Turns in one plane each, and the order they were made in; the first pair answered:
turn L:
[-20.8  -2.2   2.3  25.7  19.0  33.9  29.6   6.8  -6.1] => [-18.3  45.4   4.6   7.6 -26.5 -22.6  -7.6  14.3   4.6]
[ -1.0  32.0  -2.1  -2.9   6.9   8.7  20.3  11.5 -23.8] => [  5.4  30.0   2.1 -19.9  -0.6  -5.3   4.6   9.3 -25.6]
[-20.7  12.6 -33.2  41.4  37.0 -12.2  10.5  14.0 -21.8] => [-13.3  27.1 -21.1  -1.0   5.3 -52.4 -32.7  11.1 -18.0]
turn M:
[-15.1  28.3  24.1   4.9 -27.7  -4.5   0.9  -6.1  27.3] => [-20.1   5.6  -9.8  22.4 -34.3   2.9   2.7  26.2   6.9]
[ -0.8  -7.8 -24.7   6.6  24.4  -3.9 -12.9 -14.4  -8.4] => [  0.3  -2.0  -3.0 -15.4  11.2 -14.2 -17.7 -14.8  -1.3]
[ 17.1  13.3  -3.8 -17.7  25.9 -20.8  -2.2 -24.2  -8.4] => [ 15.9  -5.7 -20.5 -15.6  10.8 -26.6  -8.4   4.8 -22.7]
[  5.6 -36.7 -16.0   5.0  20.2  16.2  -0.3  13.1 -18.8] => [ 12.8  -5.5  21.8 -11.7  28.5  12.2  -0.8 -25.8   9.8]
turn J:
[  7.9 -14.6   5.3 -24.7  -8.7   2.8 -12.6 -22.0  -1.1] => [  2.6 -28.3   8.0 -18.3  -9.7  13.3  -3.5  -4.0  -6.3]
[  6.4 -15.4   4.8 -15.9 -16.8   1.8  -3.3   3.3  13.1] => [  7.9 -19.0   4.2 -16.4 -14.2  -1.3  -2.6   1.8  13.2]
[-14.9  14.0  47.2 -28.2 -15.1  18.7  -0.9 -17.3  12.7] => [ 17.6 -24.2  23.9 -27.0  26.1  12.1  -6.7 -35.6   8.5]
[ 16.6  19.9  -1.7  -5.5  19.3 -28.8 -20.2  -2.5  -1.7] => [ -0.3 -18.2  -6.5  20.8  16.7  19.3   5.9  21.6 -16.7]
turn D:
[ 7.9 -3.7  1.9 -6.9  5.5 -2.0 -6.6 -7.8  5.5] => [ 5.7 -8.9  5.1 -2.0 -7.1  0.0 -3.3 -6.8 13.8]
[-12.4  -0.9  -5.2  18.5  -5.1  20.3   0.3  -0.1   2.9] => [-15.1  -0.2  -4.8  -2.3   7.5  17.3  -5.8  -5.2 -20.5]
[  2.9  10.0 -24.6  23.3  29.3   6.1  24.9  -2.9  13.3] => [-8.8  8.6 -8.4 22.6 10.9 31.5 32.2  9.1  6.1]
Then:
Each pair is 2 to 4 turns apart.
[ 10.8  19.7 -25.6  12.1  -5.7 -33.3 -19.1  10.6   2.6] => [-16.6  -4.5 -13.3  33.9   5.2  24.6  15.0  25.5 -16.1]
M J D
[-12.2 -40.7   9.6  -0.5 -22.2  22.0   4.8  24.5 -21.7] => [-13.0  -4.1   7.5   2.5 -51.7  -5.1  -9.8  28.2  -2.0]
L L
[ 10.5   1.8  20.9  -2.0 -41.8   1.7  -6.3 -11.3  42.6] => [  0.0 -19.9   2.3 -44.5  22.2   3.4 -18.9   0.4 -39.6]
D L D M
[ 11.1  12.6  32.9  -4.8 -39.0  20.5   3.9  13.4  11.3] => [ 40.5  -7.9  21.1 -29.7  -0.4   0.1 -12.7 -14.5  10.8]
L J
[ 15.1 -32.8  17.2  -3.5  -3.6  13.4  19.3 -27.3  35.8] => [ -5.4 -41.8  17.7 -37.4   6.1  16.6   9.3  -6.9 -15.6]
M J L D
